0: [ -3  -9 -46  14 -32  30 -30 -23 -20 -48 -37 -42 -45 -34 -49  34 -53  -9 -30 -16  41   7 -30 -21  13  29 -25 -44 -52
 -51 -25  56]
1: [-17 -30  11 -15  46 -27  27  -1  43 -41 -51 -14 -45 -20 -13  27 -11   6 -51  12  34  49 -23 -21  41 -21 -54  34 -24
 -43   4 -22]
2: [-23 -46 -46 -49  31  47 -34 -19  42  -5   1 -35 -39 -49  -4 -20 -35  43 -31  23  49  49  40  36  11 -36 -54  15  -1
 -30 -14 -17]
3: [ 41   4  -4  14 -23  10 -15 -24  13  -8  32  16 -28  37 -36 -35  46 -43   2 -30 -39 -43  39  15 -36 -10  15 -41 -31
  30  -7 -32]
4: [-27  41 -35   2   4  16 -15 -38  41 -24  19  45  42  24  43  13 -27  13 -29  21 -13  52  34  10 -12 -42 -26  29  23
  32 -29 -12]
5: [ 47  55  11 -36 -39 -41 -44  55  43  16   6   1 -31 -34  15  48 -53  48 -37  40 -16 -29  27  21 -37  43 -47  41 -31
 -22  39  49]
6: [ 39  55 -32 -43  46 -13   6  41 -27 -19 -16 -28  26 -34 -20  12  -3  13 -23 -24 -37 -50  55 -36  55 -13  17  34 -45
  27  32  42]
7: [ 18 -52  39  -8  46  -6  -9 -51   1  23  -1  57  54  37  44  34  46  48 -16 -16  27  35  27  21 -44  -6 -54  48 -45
 -22  53  21]
8: [-24 -52 -39 -29  53  30  55   6  22 -48 -23 -21 -31  30 -34 -30  46   6 -44  47  55  56 -30  57  20 -42 -32  48  11
 -29 -39 -22]
9: [ 18  26 -46  21 -47   8  55 -16 -49   2  48  57  33 -27  22  41 -53 -16   6  33 -44 -43  34 -29  41 -13  39   5  54
  20 -46 -15]
10: [ 27 -34 -27  -8   3 -23 -21 -35  28  35  10 -43  36 -33  29   2  10 -18  45   9 -22  33  -8  -6 -19  -4  53  39 -17
  -9  27  38]
11: [ 16  -9  53  35  -6  21  21  -8 -29  39  22  -9 -18  19  14  -7  32   7   3 -22  50   6  -7 -33  29  35 -35 -15 -10
  50  19  40]
12: [-32 -37 -39  -8  17   1  -9 -37 -27  -5 -37 -35 -38 -49  -6 -30 -32 -16 -23   5  34  56 -44 -29  48 -42 -54   5  11
 -43  -3 -43]
13: [ 26  47 -29 -36  24  -4  -7  27 -29 -24 -11 -29  14 -30 -22   8 -10   3 -29 -17 -31 -39  34 -39  43   0   5  22 -47
  11  17  37]
14: [-24  48  32 -15  -4 -48  34  48 -27   2  48  57  19  30  58  48 -46  48 -23  40 -16 -50 -37 -21  -2  57 -18  34   4
 -22 -25  56]
15: [ -8  40  -4   6 -30 -11  34 -41 -18 -50 -29  -5  -7  44  19 -12 -21 -37 -27 -19  -6 -37 -22  -6 -15  40  33 -48 -37
  23 -19 -43]
16: [ 32 -30 -11  42  31 -13 -51  55  58  45 -16  -6  54 -49  -6 -37 -39  41  27   5  34  56  55  57 -16 -13 -25 -37 -45
 -29  53  13]
17: [ -9  -5 -34 -44  33  12 -17  -2  42 -49  12   1  -7 -14 -11 -48 -45  -2 -15  12   5  18 -47 -19 -43   4 -30 -40   1
 -24 -21 -11]
18: [ -7  -2  23  31  45  -2  40 -40 -14 -41 -28  25 -49  13  28   0  32 -43   4 -34  15  45  -8  -1   2  -4  33  30  31
 -40   4 -38]
19: [ 37  17  14  -3 -37  -9 -23 -16 -33 -34   6 -47 -30  52  21 -25  38  -4  50  -2 -30 -23  29  11   4 -11  36 -16  13
  22  12  -7]
20: [-53  34  53  56  17  58  48   6 -27 -48  48  22  26  58  51   5  53  55  55  33  48  56  -2   7  13  15  46  -2  19
  42 -18  -1]
21: [-53 -52 -53 -29  46  58 -23 -37  -6 -19 -44 -49 -45 -49  -6 -23 -53  34 -44  47  48  56  12   0  55 -35 -54  55  -3
 -29 -25 -43]
22: [ -3  34  39  56  39   8  27 -16   1 -34   6   1 -52 -13  51 -37  46 -23   6 -45   5  -8  -9  42   5  29   3 -30 -31
  49  32  -8]
23: [-37  15  24  36 -30 -16  27 -35 -15 -49  35 -21  21  -9 -13 -37  38 -22 -31 -12  22 -10 -19  -1 -12  37  31  22 -33
   2  -8  18]
24: [-10 -16 -32 -50  39  44  48  -1  22 -48 -37 -35 -38 -27  30 -37 -11 -30 -51 -45  20  35 -51  28 -30 -42 -11 -44  19
  27 -46 -43]
25: [  4  27  -3 -14  53   3 -20  39 -15   7  48  52  50 -29 -18 -17  24 -14 -22   4 -40 -35 -19 -20  12  32 -24  33  37
  39 -44 -23]
26: [ 47 -37 -25  28  17 -13 -44  -1  58  52 -44   8  54 -20  15  34 -11  55   6  40  55  35  55  57 -37  29  17  -2 -24
  56  46  -8]
27: [  7  21 -33 -19  43 -37  37 -10 -16   2  13   1   2 -34   5   8  -8 -20 -41 -38 -33 -39 -48 -34   5  16  19  -5  -6
 -12 -24 -27]
28: [-39  55  25  42 -25 -20  48  34 -35  -5  41 -14 -52   8 -13  -2  32  27  34 -45  41 -15 -44 -43  55  50 -18  34 -38
  56  -3  56]
29: [-39  34  39  35 -39  58  55  -1  -6 -55  48  29  40  58  37 -23  32  55  55  19  55   7  34 -50  48  22  24 -30  54
 -43  -3  21]
30: [ 54 -30  53  56 -25  51  34  55   1  52 -37  -6  47  51  44  27  11  55  55  26  55  28  55 -14  55  57 -11   5  54
  13  53  49]
31: [-27   6 -24 -17 -34  36 -48 -26 -15 -30   7 -35 -32 -21 -20 -15 -32 -12 -47  12   5  12 -23 -28   4  32 -42 -11 -39
 -49 -36  14]
32: [ 54   5 -46 -50  -4  22  55  -1 -27  45 -44 -42  47  51 -49  27  11  48 -51  33 -16   0  41   0  34 -49 -54  -9 -52
 -15 -32  -8]
33: [ 31 -13  43 -12 -36  52 -33  36  38  13 -23  32 -25  31 -18  37 -32  43 -17  38  27  56  41  33  16 -25  22  21   2
  16  -1 -14]
34: [ 54  55   3 -29  39 -20  -2  34 -49  52  41  -6  26 -20 -41  55  -3  48 -51   5  -9 -15  48 -21   5 -28 -39  48 -17
 -29 -53  42]
35: [ -3 -16  39  42  53 -27 -37  -1 -20 -48  55 -28  -9 -41 -49   5  46 -30 -30  26  20 -29 -44 -36  34  43  24  -9  40
  49 -25 -36]
36: [ 35  55 -34  55 -24  47  12  -9  20 -15  40  13  54  -7  52  54 -18  27  50   1  44 -16  49  -6  50  52  36  38  30
 -18  53  34]
37: [ 25   5 -39 -15  53 -41  13  27   1 -55 -51   8 -38 -41  -6 -44 -11 -44   6  26 -23  -8 -44 -36 -16 -42 -54 -51  26
 -22 -18   6]
38: [ 47 -30 -25 -43 -18 -48  48  -1  15  52 -44   8  54  22  51   5 -32 -30 -23 -52 -44 -43  12 -21  55  -6  32  41  40
  27  53 -15]
39: [ 29  46 -30  -8 -26  14  26  55 -26 -15  54  54  34  16 -23   5 -14  28 -34  54 -36  18   9 -17  34 -24  12  -5 -26
 -24  26  -4]
40: [-33 -41   8  43  41  35  26 -31  41   7 -22  47  54  37 -34  39  19  19  10  15  44  40 -16 -27   6 -37 -16  -9 -38
  38 -32 -40]
41: [-32  49 -33  49 -28  43   5  -7 -36 -49 -20  -5  51 -20  50 -28  -3  26  48  41  35  35 -33 -20  38  36  20  50  12
 -22  36  48]
42: [-13 -16  30  20 -43   4   4 -22  -9 -14  15  -1  14  17  42  -4 -30 -34 -16  46   6 -39  37  16  -4  29  44   2  29
  26  45 -45]
43: [ 54 -16  25 -36 -39 -34 -23  41   1  -5   6 -49 -52  51 -20  -9 -39 -30  34 -45 -16 -22  27  21 -23   1  32 -37  26
   6  53  -8]
44: [ 54  37   3 -32 -23 -41  -8  54 -32  27 -36 -46  39  14  23  14 -36  34 -33  24 -17 -22  41  40  49  44 -52  -2 -22
  39  24  45]
45: [-36  14 -36  11 -10  46 -18   5 -17 -11 -28 -13 -13  -7 -38  29  -4 -21  20  29  23  42 -44 -10 -18  14  -4 -12 -44
 -46 -28  45]
46: [ 47  19 -11  49  17  37 -30  55  58   2 -51  50 -38  15 -41 -37 -11 -30  55 -45 -44 -15  48 -36  -9  -6  -4  -9  47
  42  11  21]
47: [ -8  20 -19  48 -17  28  22  24 -25 -17 -17   3  51 -34  43 -20  25  41  40   4  36  25  -8 -19  55  50  28  35   6
 -23  37  36]
48: [-39  48 -46  -8  46  51  48  -8  43 -26  -1  57  19  15  58  48 -46  48 -37   5  34  49  41  -7  27 -35 -11  55  54
  20  -3   6]
49: [ 47  -9  11  35  10 -20 -44  48  43  52 -37 -28  47  15  44  20 -46  34  41  54  20  42  55  57 -30 -49 -25 -44 -31
 -51  53   6]
50: [ -9 -24  31  24 -27  -5  35 -19 -12 -50 -19 -16 -40  40  -7 -15 -28  12  20  -9  21 -40 -32 -36  15  -4 -17 -37  28
  24 -23 -44]
51: [ 47  41 -46 -22  31  15 -23  34   1   9  41  50   5 -13 -13 -16   4 -44  -9 -45 -23 -50 -44 -50  -2  15   3 -44  54
  42 -53 -43]
52: [-10 -30 -18  35   3  44  13 -51 -27 -41  13 -28  12  30 -20 -16   4 -16 -23  -9  34 -15 -16  14   5  -6  32 -51  33
 -36 -25 -36]
53: [-46  55  25  56 -39   8  55 -23 -20  -5  -1 -21 -38  44  -6 -23 -18  20  27 -38  41   7 -51 -36  34  22  32  -2 -52
  35 -39  35]
54: [ 11 -16 -53 -50  24 -41  27  -1 -13   2  41  22 -17 -20 -20 -16 -11 -37 -37  -9 -51 -43 -51 -21 -23   1  -4 -23 -38
 -22 -53 -29]
55: [-37 -44  31   3 -35  32  -8 -40 -20 -31   7  34 -32  36 -17 -11  34  52 -24 -27  41  35 -28   2 -29   3  -9  -9 -27
  28  -7 -39]
56: [ 48 -27 -30  11  25 -21 -27 -11  41  29 -27  -3  50 -26   5  17  -4  35  -1  25  35  20  38  35 -29  31  11   9 -13
  54  25 -14]
57: [ 42  44 -23 -45  24 -18  -7  38 -31  -9  -5 -26  11 -24 -12  12  -7   2 -15 -27 -31 -46  44 -22  34  -1  17  17 -25
  29  37  25]
58: [-24 -37  53 -29  -4 -13 -44 -37  -6  16 -30 -42  -2 -49   8 -37 -25 -30  48  40 -44 -50 -30 -14 -44 -42  24  20  11
  -8 -25  -1]
59: [ 16 -44  28  36 -43  -8 -13  19  36  25  28  49  31  -6 -11  15 -35  44  37  32 -12  35  35  32 -12 -20  42  16  26
 -20  33  24]
60: [ 14 -15  39  26  -5   6 -48 -31 -25  35  36  35  21  40  35 -41 -24 -32  11  10  28 -10  16 -41 -19  14 -26 -33  29
  33  14  19]
61: [-53 -52  46  -8  31 -20 -44 -51 -35   2 -30 -35 -38 -49  51 -37 -11 -44  27   5 -44 -29 -16  57 -51 -28  24  55  11
 -43 -10  28]
62: [ 36  22 -33 -21  27 -21 -27  -3 -27   6  34  31  11 -37  -6  11  -7  -2 -42   1 -13 -43 -41 -30 -23  35  20 -24  -3
 -11 -35 -32]
63: [-30 -22  32  35 -28  40  48  -6 -24 -36 -21  30   3  37 -19   7  28  25  29  12  14  20 -29 -16 -26  -7  22 -13  54
 -34 -46 -29]
64: [ 28 -23  28  -5 -26  31 -23  24  35  18 -39 -28 -19  -7 -16  33 -25  21 -29  33   3  44  33  39 -10 -24  10 -40  51
  -3  39 -43]
65: [ 47  12  -4  42 -39   8  27 -44  29 -12  48  43  40  58 -34 -37  32 -23 -23 -52  -9 -36  41 -29  -9  36  53 -37  54
  49 -53  13]
66: [ 54  34 -32 -29  10 -27 -44  41 -13  45 -30   1  54  -6 -20   5 -53 -30  48  33 -51 -50  55  35  41 -49  10  -9  54
  35  53  -8]
67: [ 33 -32  -3 -32  27 -33   5   1 -21  23  30 -16 -43  52  -3  36 -12 -50 -15 -34  27 -33  37   3  10  56  53 -17  47
  27  35  17]
68: [ 18 -52 -11  -8  46   1  -2 -37  36   9 -37 -21 -45  37 -13  48 -46   6 -30  54  41  49  -2  57  55 -21 -47  55 -45
 -51  39 -36]
69: [-31 -22  28  28 -17 -22   6 -43   8 -31 -38  -1  -8 -21  16 -44  17 -16 -17  18  -9 -27  18  17 -36 -38   4  -8  23
 -27   6 -45]

[ 47 -44  39 -22 -39  37 -44  41  51  30 -44 -49  -9  -6 -34  48 -46  41 -37  54  12  56  48  50 -16 -35  10 -44  54
   6  46 -43] 64 33 49 59 26
[  8  40  31 -32 -38  33 -16  42 -40 -43   8  47 -52   0  25 -20  20  39  21 -20 -14 -35  23 -10 -12  44  10 -16 -25
  29   3   7] 19 57 22 3 13
[ 54  55  11 -36 -39 -41  -2  55 -42  30 -44 -49  40  30  30  12 -32  48 -51  33 -23 -15  41  35  55  57 -54   5 -31
  35  18  56] 44 57 5 13 6
[-35 -39  49  42 -20  38  42 -24 -17 -33 -24  19  -3  32 -19   4  37  23  44  20  10  32 -25 -16 -37 -18  32   0  46
 -43 -38 -14] 63 18 52 55 50
[ 35  14 -45 -29 -10  30  41  -3 -31  23 -42 -33  49  34 -26  13   8  47 -30  36  -4  10  26  -8  35 -29 -34   5 -36
 -18 -15   6] 32 13 39 34 44
[-39  19  32  49  -4   1  55  13  15 -55  41 -28  -2  15  37  41 -32   6  20 -45  34 -50 -44 -36   5  29   3   5  33
   6  32  -8] 50 23 28 53 42
[ 28 -34 -28 -17  12 -40 -27 -26  47  42   4 -22  18 -45  13   5  11 -15  37   9 -30  31  -2  11 -26 -22  36  46 -36
 -20  22  43] 10 56 59 58 61
[-29  12 -21  -8 -34  23 -30  -9 -24 -44  -5 -32 -28 -12 -15  -1 -32 -19 -51  15  -9   4 -43 -30  -3  47 -41 -11 -48
 -46 -37  18] 31 0 45 17 23
[ 32 -44  25  42 -39 -20 -16  34  58  45  34  50  47 -20  -6  20 -53  41  55  47 -30  35  55  42  -9 -28  53  27  40
 -36  46  42] 59 49 33 16 10
[ 27  47  34 -23 -41   2 -30  33 -23 -10  42 -28 -23  47 -44  47  31  31  44  -4 -15 -25   3 -13  -9  36  40 -22 -12
  49  15   9] 19 43 57 3 11
[ 47  -9  18  14  -4 -34 -37  55  58  30 -51  50 -45 -27 -20 -37 -11 -44   6 -45 -51  21  -2   7 -30 -42 -25  -2  47
  42  39  35] 46 43 37 64 59
[-26 -23  10  33 -28  -3 -26 -33 -20  14  -5  33  15  -8  47 -34  14  -8 -13  24 -30 -13 -19  14 -24 -20  40  30  10
 -37 -13  11] 69 61 58 42 23
[ 33   2  -8   6 -34   4 -13 -42   9   2  36   4 -14  39 -32 -29  46 -40   4 -10 -39 -28  30  17 -36  -7  36 -28 -24
  30 -10 -16] 3 19 65 15 23
[-31 -17  34  36 -14 -32   9 -43  -3 -16 -44  -2 -11 -24  26 -44  15  -4 -14   7  -8 -30  15  23 -29 -35  22   4  34
 -19  -1 -40] 69 42 18 58 61
[-37 -33  32  33 -14  50  34 -17  -9 -53 -19  29  -6  36 -17  -7  25  28  30  26  22  35 -29  -9 -39 -18  15 -15  45
 -48 -40 -23] 63 52 55 50 18
[-27 -30  21  21  -8   3  37  -9   5 -50 -33  -9 -37  24 -10 -12 -48   4  17  -9  24 -35 -48 -35   9  -1 -32 -37  21
  15 -15 -32] 50 63 15 52 17
[ -3 -16   3 -50  46 -27 -23 -30  51  52 -37 -28  12 -13   1 -30  39  20  27  -9  -9  56 -51   7  -9 -28 -39  55  19
  42  11   6] 10 56 1 58 17
[ 30   9  15 -23   1 -12 -19  24  24  52 -13  -6  33 -41 -43  46 -38  16   1  44 -17 -11  46  24  24   0   4  41 -34
 -45 -36  56] 34 13 5 59 57
[-20  -2  35  34 -33  49  32  -9  36  40 -44  29 -46  40 -28 -23  38  37  54 -42  35  24  37 -27  43 -18 -24   4  -2
  22  -5  28] 11 53 55 63 40
[ -3  19 -11 -22  53   1 -16  34 -35  16  55  50  54 -49 -27 -37  32 -16 -30  -9 -44 -43 -37 -36  20  50 -18  48  40
  35 -46 -15] 25 62 51 27 35
[-53 -52  11  49  46  58  41 -51  36  -5 -30  50  54  58 -34  41  39  27  13   5  55  35 -30 -50  13 -49 -11 -23 -38
  35 -46 -50] 40 63 55 52 50
[  4  10 -40   5 -37   1  35 -19 -27  -1  45  36  36 -27  16  23 -53  -5  10  38 -37 -22  29 -29  24 -15  29  16  39
   7 -31 -18] 9 39 42 4 62
[-23 -37  36 -32  -6  -4 -44 -35  -5  15 -25 -34  -4 -33   1 -34 -23 -22  42  23 -31 -35 -33 -22 -41 -40  12  23  19
  -2 -23  -1] 58 61 69 10 17
[-47 -30 -28  -3  11  17  -7 -50  19 -12 -26 -33   3 -31   6 -38 -10 -39 -27   4  22  48 -39  13  26 -43 -41   7  -2
 -14   2 -40] 12 1 21 2 69
[ -2  -8  19  36  34 -27 -37  -4 -14 -37  52 -14 -14 -34 -42  10  32 -31 -33  12  17 -32 -34 -37  26  46  23   0  23
  35 -25 -24] 35 62 23 25 27
[  5 -28  30  20  36  13  13 -38  -7 -10   1  -8  -5  41  43   6   3 -44   5  22  13 -44  31  32 -11  31  34  35  38
  -4  31 -20] 42 18 67 69 19
[ 38  -2  -7  18 -28   1 -16 -32  12  -2  32  16 -14  42 -45 -18  32 -26  -9 -14 -28 -23  49  27 -36  -7  15 -33 -40
  16  -7 -30] 3 19 65 15 69
[ 25 -37   3  35 -47 -41   6  55  58   2  34  57  47  51  15  -9  -3  27  27  54 -44  14  55  35  34 -21 -11  -9   4
 -29  39 -43] 59 39 49 33 42
[-37   3  -5  24 -20 -36  43 -12 -40 -31 -20  -5   4   9   9 -24  33 -10 -14 -13  15  41 -48  24  -2  19  24  22   3
  45 -46  19] 23 53 15 63 18
[ 39  -2  53  35   3  51  41  48 -35  37 -37 -14  26  44  51  -9  46  55  48  47  48  56  20   0  55 -42 -25 -37  47
 -29  18  28] 30 11 47 29 20
[ -3  55 -53 -43 -32   1  55  55 -35   9  55  57  -2 -34  15  41 -53   6  13  -2 -51 -50  20 -43  41   1  39  48  54
 -29 -25  -8] 9 39 27 14 57
[-46 -37 -32 -29  53  58   6 -23  43 -34 -37 -35 -52 -20 -27 -37  18  55 -44 -31  48  49  -9  57 -44 -35 -54 -23 -24
 -36  25  -8] 2 8 24 17 1
[ 47 -44   3   6  53  22 -51  55  43 -19  48 -14  47  -6  15 -44 -39   6  34  12   5   0  27  50  34 -28 -47 -51 -24
 -43  53 -43] 16 49 17 64 2
[-19 -32 -17 -33  -7  31 -17 -50   5  46 -32 -20  -6 -32  -5  19  14 -30  15  34 -37  48 -38 -17 -48 -15  36  48 -14
 -37  19  49] 10 45 58 61 31
[ 39 -30 -18 -50  24 -48  -2  13 -27  30  34 -21 -52  51 -20  41 -18 -51 -23 -52  27 -29  34  -7  13  57  53 -37  47
  35  32  28] 67 43 57 27 19
[-29 -38 -41 -31  34  22  37   1   8 -26 -24 -21 -12  31 -37 -29  34  -2 -41  46  40  55 -33  35  17 -42 -32  34  11
 -14 -39 -22] 8 1 12 2 21
[-20  27 -43  -7  36  19  35   4   6  -6   5 -30  24 -10  -6 -15 -18 -30 -44  51  30  38 -20   5 -24 -24 -54 -18  -2
 -46 -46 -22] 17 45 31 12 8
[  3  11 -45  28 -39  11  55 -20 -29   3  36  56  36 -14  15  38 -32 -17   9  15 -24 -37  22 -18  38 -20  31  -4  49
  10 -41 -15] 9 39 42 27 62
[ 47   5 -32 -36  31  44  27  55 -35   2  27   1  26  -6 -20 -44  11 -37  20 -52 -37 -50 -23 -14  13 -28  10 -37  40
 -15 -46 -50] 51 27 54 25 62
[ 16 -24 -14  30  35  -7 -34  40  45  25 -20 -16  35 -42  -1 -26 -34  23  12  -3  35  47  35  43 -16 -20 -27 -28 -44
 -26  37   1] 16 49 56 26 64
[ -3 -23  53  28 -54  58  55   6 -49  -5  48  15 -17  44  22  -9  46  55  55  33  55  49  48 -50  55  15 -18 -44  54
  -1  -3  21] 29 11 20 63 30
[-39  26 -39  28  -4  58 -30  13 -27 -26 -37  -6 -24   1 -41  34 -18 -23  13  33  41  42 -44 -14  -9  22 -18 -30 -45
 -51 -46  42] 45 0 31 17 52
[ 47   5 -11  28  24  37  -2  48  51 -48 -51  57 -52 -49 -49 -44 -39 -23  48 -52 -51 -29  27 -29  13 -42 -39 -51  47
  27 -18  -8] 46 37 51 50 17
[ 16  -4  49  26  -9  15  26  -1 -29  24  20 -23 -32  16   4  -2  48  20   5 -17  34   0  -4 -24  29  26 -21 -12 -22
  47  23  37] 11 28 22 53 23
[-10  41 -18  42 -39   8  27 -16 -27 -55  -8  29 -52 -20  51 -23  25 -30  13 -31  -2  21 -30   7  34  50 -18 -37 -17
  56 -10   6] 22 15 53 23 11
[ 25  -9  53  21  31  58  41  27  -6 -48 -30   8 -38  58  58 -16  39  55  48  54  55  56  12 -36 -30  36  46  55   4
  20 -18  13] 20 63 18 47 29
[ 32   5  36  10 -20 -14  20  30  41  15   4  49 -30 -22 -26  41  -8  34  33  22  -3  33  43  43 -39  -9  31  35  34
 -38  29  36] 59 33 64 5 56
[ -3  55  -4  28  17 -34  55 -16 -42 -55  13 -14  -2  15 -13 -23  -3   6 -51 -24  -2 -43 -23  -7 -44  57 -32  41 -45
  35 -53  49] 23 15 27 28 53
[ 40  38   0 -12  37 -25   0  16 -35  41  44   7  11  -3 -43  35   6  39 -50  -4   2 -18  34 -20   4 -11 -21  39  -8
 -12 -53  33] 34 13 57 62 25
[ -9   4   9  45   8  34  13   1 -12  21 -12 -31  18 -18  44 -19 -13  17  42 -16  49  19  26  -8  37  45  42  27 -25
 -14  42  32] 47 41 36 11 10
[-40 -37  31  34 -44   8  48 -39   0 -33 -13  53  18  51 -31  11  52   6 -26 -24  32  18 -12 -24 -32  30 -13 -14 -24
  16  -7 -40] 55 63 40 23 50
[ 25  34 -30  10 -43  25  26  36 -41 -17  40  48  27  31  -5  -7  -8  15 -31  50 -30   3  22 -22  40 -10  19   5  -7
 -40  18  -7] 39 9 13 57 42
[-53 -37 -25   6   3   8  -9 -51   8 -19 -44 -35  -9 -41  -6 -44  -3 -51 -30  -9  27  49 -51   7  41 -49 -39   5   4
 -29  11 -43] 12 1 69 21 24
[ 39  41 -53 -36  24 -27 -23   6 -35   9  41  43  19 -41  -6  27 -18   6 -51  -9 -16 -43 -44 -29 -23  36  24 -16 -17
 -29 -46 -36] 62 27 54 51 25
[-46  34  18  14  39 -20  20 -37   1 -19  13 -42 -24 -34  44  34  25 -16 -51 -45 -23  -8 -51 -21  48 -21  24 -16 -17
  42 -25 -50] 27 22 15 23 35
[ 47  55  39 -29 -39  -6  34  55   8  23  -8 -49 -17  58  58  -2   4  55 -51  47  41  -8  55  35  41   1 -47 -23   4
  27  39  56] 44 11 5 30 33
[-39 -23  18 -15  39 -34 -37 -37  43  52  20 -28   5 -13  37   5  11 -37  55  40 -37   7 -44   0 -30 -28  53  48  11
 -22  18  56] 10 58 61 59 69
[ 45  46 -14 -30   7 -24  19  50   3  -1  38 -41   1  46  -7  28  15  23   6  -9 -26 -42  44 -19  38  31  15 -22  26
  50  30  27] 57 13 6 67 19
[ 17  38  23  18  42   2 -19  32  50 -26  14  57  30  47   3  54   9   4  -7  32 -11   0  30  23 -19 -24 -45 -23   9
  50 -36 -47] 4 40 25 33 56
[ 27  31  -4   0 -34 -29 -17 -28 -19 -32  23 -35 -30  29  23 -39  36 -22  45 -19 -42 -21  23  20   6  -5  31  -7  15
  12  18 -11] 19 3 43 69 42
[-36 -34 -34   1  33  13  32 -31  13  46 -17  -9  18 -22  30 -40  14 -33 -39  -1  25  49 -26 -16  27  -8 -28 -12  20
 -48  31 -18] 12 1 18 69 52
[ 30  12  -2  43  13  26 -33  36  39  10 -37  32 -27   8 -31 -40 -11 -35  49 -28 -41 -19  39 -31 -16  -9   2 -15  47
  32  11  14] 46 3 60 43 19
[ 18  19 -39 -36  46 -41  34  -8 -13  16  13  15   5 -34  -6   5 -18 -16 -44 -38 -37 -50 -51 -43  -9  22  32 -16  -3
 -15 -32 -36] 27 62 54 51 25
[-39  34  32  56 -47 -34  41 -44 -27 -48  48 -21  26 -27 -13 -37  39 -37 -30 -31  12 -22 -16 -14  -2  50  53  27 -31
  -1 -18  28] 23 53 15 28 27
[ 40  13 -31 -27 -12  30  55   5 -26  31 -35 -25  34  49 -27  27  11  50 -28  27  -1   3  29  -2  38 -29 -40 -18 -29
 -17 -15  -3] 32 39 13 44 34
[-46 -52  39  -8  31 -20 -23 -44 -20   2 -30 -14  -2 -49  51 -30 -18 -30  48   5 -44 -22  -9  50  -2 -28  46  55  33
 -51 -18  49] 61 58 10 69 18
[-32 -44 -32  14  31   1  41 -30   1  52 -37 -14  12 -20  22 -44  32 -51 -44 -16  34  49 -37  -7  41 -21 -47 -30  19
 -51  46 -36] 12 1 18 69 52
[ 20  -1  27 -14 -21 -21 -28  -9 -30 -11  38 -11 -19  25  -7 -30  43   7  33  27 -43 -35  30   3 -23 -15  43  -9 -18
  23  33  27] 19 3 43 57 42
[-23 -35  -3 -27  -7 -36  -8 -19 -16  35  -3  -9  35 -32  14 -35  -9 -20  38   5 -34  19   3  29 -28 -11  13  26 -22
 -43   2  47] 10 61 58 69 59
[-16  38   1  -5 -36 -12 -14 -28  -4 -50   0   1 -29   4 -10 -17 -21 -19 -19 -32  13 -41 -13 -28 -19  45  33 -33 -24
  11 -13 -34] 15 23 50 62 27
[ 34  10  13  53 -26  12 -26  39  38  12 -12  18   7   5   8 -10  11  -8  46 -41 -28  -9  27  15  23 -13  15   3  43
  38  46 -11] 46 19 59 43 3
[-29 -32   0 -16   5 -41  -6 -28  -7  34   6 -25  49 -38  21 -16   7 -32  51   5 -20  12 -15  32 -30  -4  35  44  -9
 -31  20  49] 10 61 58 23 59
[ 47  -2 -15 -25  21  45  22  55 -15   8  10  13  14  -6 -23 -23  -1 -31  17 -31 -30 -30  -6   1  10 -32  16 -36  41
 -14 -25 -50] 51 27 62 25 54
[-39 -23   3 -50  17 -34 -44 -37  29  52  27 -28  26 -41   1  12  25  13  41  12 -51  14 -44  35 -44 -21  46  41 -38
 -22  18  56] 10 58 61 59 45
[ 34  15  49 -40  -8  12 -44  40 -20  -6   6 -28 -34  27  33  35  25   6  30  27 -28 -31  26  -5 -26  11  20 -25  -9
  33  30 -12] 19 43 57 42 3
[-32  26 -18  49   3 -27  48   6 -20  52  55 -42  54 -49  30 -16  39  13  20 -52  48  14 -37 -21  48  57  53  48  19
  35  53  56] 47 28 11 23 41
[-19  49  29  40 -27 -17  30  36 -15   4  26  -6 -49   5 -16  -3  27  15  36 -45  23  -4 -23 -41  37  29 -14  25 -18
  50   9  41] 28 11 53 23 22
[-24  -3   8 -45  33  33 -33  -7  38 -23 -24 -25 -34 -33 -19  28 -37  43  -6  42  27  31  38  17  31 -25 -31  32 -31
 -30 -25  -7] 2 21 1 68 33
[ -3  19  -4  56  17  51  27  13 -13  37 -23 -42  33 -27  44 -16 -18  34  48 -24  55  28  20 -21  55  57  39  20 -45
 -15  46  49] 47 41 36 11 30
[ 36  25 -30 -38   9 -24 -29  13 -21  18  23  43  13 -23 -14  25  -5  -5 -42  -6 -20 -35 -23 -30 -11  27  14 -24 -25
 -25 -38 -36] 62 27 54 51 25
[-37  36 -29 -13 -34  -2  51  48 -18   1  -6  47  16 -10  50  22 -46  43  -1  -1 -23  -6  18 -23  50  52 -21  16  11
 -39 -30  20] 14 47 39 9 27
[  1  55   8   6 -28 -20  34 -38 -24 -50 -20 -22  -5  45  27   0 -30 -34 -38 -25  -4 -40 -11  -9 -32  46  41 -47 -48
  28 -19 -23] 15 23 27 50 42
[-23 -26  48  30 -32 -34  -8 -46   0 -19 -26   1 -28 -27  33 -40   5 -23  -8  18 -23 -49  32  20 -37 -26  23   4  32
 -12  17 -40] 69 42 58 61 19
[-26 -22  -3 -47   7 -33 -35 -17  16  49  12 -29  17 -34  -8  -1  16  13  21   3 -45  17 -27  31 -43 -16  24  21 -40
 -21  18  53] 10 58 61 45 59
[ 11 -16 -25 -29 -39 -48   6 -37  29  52  27 -42  40 -41  22  20  32 -30  55  12 -51  14  -2  28 -37 -21  46  55 -17
 -29  25  56] 10 59 58 61 56
[ -9 -13 -23 -38 -26  -8  10 -20  25  45   0 -24  20 -24 -26  22  28  -8  28  15 -37  38 -23  18 -47 -21  27  49 -37
 -29  27  41] 10 45 59 58 56
[  4  41 -32 -15 -11   1 -37  34  29 -26  13  57 -24 -41 -13 -37  -3 -23  27 -45 -37 -15 -23 -50 -30 -13 -54 -37  54
  42 -32 -15] 51 17 37 46 25
[ 39   5  39  -1 -39 -20  13  48  58  30  13  50 -24 -34 -41  55 -25  55  41  40  -9  28  55  57 -51 -13  24  34  33
 -36  32  56] 59 33 5 64 49
[ 47  12   3 -22  -4 -20 -37  41  22  30  27  57 -31 -49 -41 -30  25 -23   6 -31 -44 -29 -30 -36 -44  -6 -47 -44  54
  49 -39 -43] 51 25 62 3 54
